In the rows, 128 means zero.
M: 3 groups of rows, each row roughly a mix of its group's hidden directions:
M (71 x 10):
[[ 73 131 159 121  88 138 136 100 117 146]
 [113 101 151 143 129 122 125  84 185 139]
 [144 120  90 109 125 143  72  94 148 123]
 [121 132 130 117 162 181 109  95 143 162]
 [154 131 106 141 108  86 150 166 109  93]
 [121 103 113 139 106  67 154 110 153 142]
 [109  96 167 140 118 122 114  88 174 133]
 [150 159  89 117 139 136 140 167  82 124]
 [ 79 129 161 113  83 138 142 101 117 116]
 [121 142 152 102 191 108 143 103 111 138]
 [145 134 107 161 100  83 150 147 100 156]
 [113  97  95 185 117 111 148 114 150 122]
 [111 100  97 187 123 109 149 112 151 122]
 [138 125 143 133  55 136 101 142 144 122]
 [104 123 120 108  72 136 105  85 128 109]
 [110 125 124 112  68 124 108  83 112 113]
 [178 124  69 121 122 106 111 121 140 122]
 [131  98 105 117 137 135 117  83 133 184]
 [114 105  77 178 133 155 132 133 148 137]
 [174 125  94 130 178 129 108 144 151 138]
 [112 152 154  71 135  87 138 122 129 109]
 [100 133 138 137  71 105 144 106  95 150]
 [151 137 112 123  94 179 101 169 119 126]
 [120 135 157 156 161 124 168 175 123 147]
 [103 131 160 151 169 151 145 172 142 142]
 [132 111 105 162  66 143 116 147 147 118]
 [125 130 165 156 123 117 136 136 172  77]
 [104 138 140 138  90 100 174 124 102 162]
 [118 142 113 135  70 148 111 157 160 105]
 [135 114 114 144 184 163 125 119 111 168]
 [116 154 171  82 116  88 129 118 136 109]
 [122  94  99 191 140 123 146 109 137 138]
 [130 141 118 137 103  77 157 167 114  97]
 [ 83 133 151 137  78 119 139 108 100 152]
 [151 135 160 105 179 121 135 112  86 143]
 [146 101 119 146  92  70 143 139 127 105]
 [124 140 161 155 127 119 140 144 169  74]
 [157 128 113 139 185 133 137 170 155 135]
 [120 125  95 157  89 169 108 153 156 127]
 [153 137 152  96  76 145  97 153 117 126]
 [156 140 149  81 126 160 100 148  97 146]
 [149 110  84 116 108  95 134 134  84 154]
 [141 147 104 141 119  86 164 167 122  95]
 [181 123  73 122 133 110 104 123 139 121]
 [130 144 111 130 105  82 156 170 102 104]
 [ 93 136 161 149  96 112 170 142 100 141]
 [115 112 143 111 141 170  95  90 128 168]
 [144  91  93 132 134 114 131  85 147 170]
 [169 124 107 140 175 133 111 165 148 108]
 [106 123 155 118 170 175 109 138 158 110]
 [125 146 152 146 112 104 144 166 137  72]
 [ 89 152 126  76 136  96 140 129 152 106]
 [131 115  94 164 133 185 110 143 134 154]
 [120 135 119 159  85  92 166 151 107 147]
 [142 119 128 104 165 162  86 117 153  94]
 [147 123 128 123 185 154 122 158 162 103]
 [179 126  72 135 143 109 118 143 146 136]
 [148 146 179  87  92 119 106 132 117 124]
 [120 100 143 119 137 161  97  82 140 167]
 [135 107  95 141 113  68 159 118 146 140]
 [127 132 121 143 103  70 161 155 134  98]
 [115 110  80 175 114 160 124 142 152 133]
 [162 147 165  84 136 141 112 138  88 136]
 [152 103  94 177 139 166 128 139 109 143]
 [127 152 104 127 112  84 162 169 105 111]
 [174 122  74 117 111 108 105 113 134 109]
 [120 124 136 137  73  82 139 124 148  94]
 [ 78 130 166 105 111 150 132  90 125 144]
 [167 119  80 118 130 131  89 122 151  98]
 [110 155 158  74 117  91 131 125 140 106]
 [132 118  99 154  68 149 116 156 146 113]]
which group is each row in? (one row of each group first):
[143 118 133 123 177 164 115 120 102 174] : K
[170 121  76 114 115 116  93 107 137 111] : R
[106  99 176 127 118 147  96  92 150 139] : L

[158 122 113 110 182 151 114 141 165 106] : R
[142 127 115 152 176 140 131 179 159 132] : R
[108 143 162 103 125 171  94 140  88 133] : L
[148 118 112 115 155 157  80 126 155  88] : R
[162 132  89 156 109  85 147 153 115 143] : R
[ 91 123 144 118  84 148  94  93 121 105] : R
